In the rows, zero is written as 128.
Turns in one plane each, and the order they were made in; the first pair answered:
z_341:
[126 148 122 122 104  94 114 111 136 119 124 174 160 141 121 178 114 104
  92 117 142 140 141 129 132 106 162 125 140] => [132 144 123 114 101  91 112 111 139 103 122 179 149 136 129 178 122  96
  95 118 144 141 148 124 127 113 158 123 135]
[149 121 133 118 110 125 133 110 124  97 125 163 124 122 110 143 128  89
 108  83 135 123 125 112 132 110 119 138 149] => [119 146 132 140 112 117 124 108 131 156 128 142 160 143 106 156 108 122
 102 104 124 134 107 138 149 104 152 129 145]
[117 150 131 135 189 145 145 128  93 157 126 136 102 106 144 132 133 106
 121 120 158  83 109 132 126 133  95 157 142] => [105 166 123 145 184 132 125 118 119 188 133 125 123 119 163 138 125 135
 127 155 150 101 106 148 126 152 134 133 120]
z_30:
[ 55 131 122 178 139  87 155 125 128 161 107 139 162 183 134 147  58 107
  92  94 169 113 114 137 102 152 124 176 163] => [ 74 101 131 168 156 108 175 139 114 117 101 134 120 157 133 115  83  91
 116  80 175  97 125 115  88 158  73 190 160]
[150  96 129 108 111 144 155 149 101  86 136 141  81 104 102 104 149 109
 141  83 151 104 139 105 120 114  72 179 145] => [111 126 119 150 133 152 137 153 151 184 147  69 121 124 128  86 135 197
 170 163 125 128 110 147 130 135 125 143  99]
[131 165 136 104 119 160 148  89 102 146 125 103 108 129 111 135 119 150
 136 139 104 129  88 130 145 105  72 217 160] => [122 169 133 106 119 160 142  88 107 164 126 100 118 137 111 141 114 162
 138 147 100 134  85 138 149 107  84 209 157]
z_711:
[121 115 126 153 141 116 144 142 133 115 126 127 131 134 154 154 116 120
 119 111 118  92 107 134 125 142 125 143 160] => [117 121 125 160 142 120 143 143 134 127 127 117 133 138 156 152 114 132
 123 117 113  92 106 137 127 142 127 140 155]
[112 120 119 138 159 129 117 159 207 185 127  94 123 135 182  60 173 196
 227 224 123 135 122 139 102 156 205  64  67] => [170  89 112  86 117  95  99 130 209  63 128 182  86 122 194  97 193 111
 204 188 157 135 170  96  72 178 194  61  78]
[121 131 119 134 139 135 122 132 155 169 159  81 141 123 134  95 126 150
 130 172 124 133 107 157 145 137 157  99 108] => [149 123 112 114 115 116 102 117 171 113 163 118 126 120 150 113 136 120
 126 168 134 137 131 139 125 158 163  88 101]
z_32:
[120 178 128 126 111  95  71 103 134 170 132 152 105 153 128 133 161 126
 103 135 156 152 131 131 137  92 172 106 140] => [114 150 142 139 156 139 104 136 112 177 127 104  68 129 121  69 184 147
 139 133 149 128 121 121 135  85 106 125 138]
[ 85 161 122 152 102  99 141 164 143 193 122 144 128 127 117 124  98 188
 155 146  99  90  84 129 148 110 166 154  97] => [108 138 131 130 103 114 167 172  99 133 113 170  95 107  93 118 113 137
 144  86 116  69  96 103 146  91 108 188 127]
[ 89 104 166 105 108  96  99 168  94 162 116 104 137 117 155 131 136 125
 102  69 108 141 123 116 140  85 121 186 115] => [ 85 117 164 110 101  83  82 164 108 174 122 108 153 127 161 145 129 134
  97  80 106 151 122 124 137  94 145 175 107]
[122 130 127 122 110 118 134 121 133 103 125 144 137 136 134 137 118 101
 121 120 133 123 134 122 119 133 140 134 140] => [106 130 127 137 130 131 136 129 144 135 129 106 138 134 143 113 121 132
 142 148 121 125 124 133 121 142 141 126 124]
Pairs:
(2 to 3 turns a pair)
[123 143 118 124 116 113 125 122  92 136 120 150 172 134 104 149 115 102
 122 108 144 116 111 110 138 105 121 174 158] => [134 116 120 119 133 130 137 131  95 100 118 138 135 112 116 107 144  95
 150 117 146 105 125  90 119 123  84 178 140] -> z_32 then z_341 then z_341
[146 101 127 124 146 164 139 143 106  76 125 115 102  96 123  96 137 108
 135 109 118 121 155 111 115 172  86 137 121] => [143 113 130 121 138 163 145 143  87  80 120 131 114 105 104 117 126  92
 112  80 121 119 151 114 127 151  85 155 143] -> z_30 then z_32
[114 138 150 125 111 137 138 134  84 108 135 154 165 150  96 173 138 118
 121  82 118 147 112 119 120 101 122 152 163] => [ 93 133 153 145 145 163 153 156  89 151 137 100 158 143 105 123 146 163
 157 111 101 144  96 124 122 110 108 153 139] -> z_32 then z_32 then z_30
[140 121 138 141 154 163 148 137 100 172 105 112 132 105  88 108 136 144
 157 132 133 129 131 119 158 116 104 155 152] => [131 137 131 148 146 147 133 130 122 193 109 108 153 117 103 121 126 161
 156 161 131 140 127 131 156 126 143 137 139] -> z_32 then z_32
[ 90 122 172 136 104 124 125 192 120 117 105 127 171 109  70 102  92  95
  93  72 107 153 104 101 155 129 148 159 193] => [124 105 156 120  88  94  82 166 184  68 120 146 153 104 120 100 117  90
 116 132 117 174 138  85 118 196 184 112 140] -> z_32 then z_341 then z_30
[131 115 144 152 117 164 109 143 142 146 128 135 139 143 130 112 103 154
 164 161 124  95 104 156  93 119 144 119 114] => [129 118 151 145 111 168 129 146 114 142 121 153 139 140 107 134  97 132
 143 123 124  83  97 155 103  93 127 140 147] -> z_32 then z_341 then z_32
[121 105  83 147 155 129 157 117 130 107 103  91 124 151 144  72 139 156
 166 136 117 113 103 155  92 128 146 130 108] => [119 107  94 139 151 136 177 123  97 100  95 110 127 149 118  89 131 130
 141  88 122 101  98 151 107  93 124 161 144] -> z_341 then z_30 then z_32
[133 157 123 121 155 115 163 140  75  93 119 135  65 132 124 115 124 122
 119  96 107 119 102  95 103 108  91 134 171] => [131 175 121 120 134  94 146 122  79 101 122 159  93 148 124 152 109 116
  92  89 107 130 100 104 113 104 126 126 181] -> z_32 then z_341 then z_341
[139 106 137 134 166 129 108 131 140 122 117 122  91 125 137  89 150 158
 160 172 127 113 130 101 105 138 144 129 108] => [156 110 139 113 134 108 107 116 121  83 110 180 103 134 121 141 138 106
 116 126 147 113 139  94 109 116 152 141 143] -> z_30 then z_30
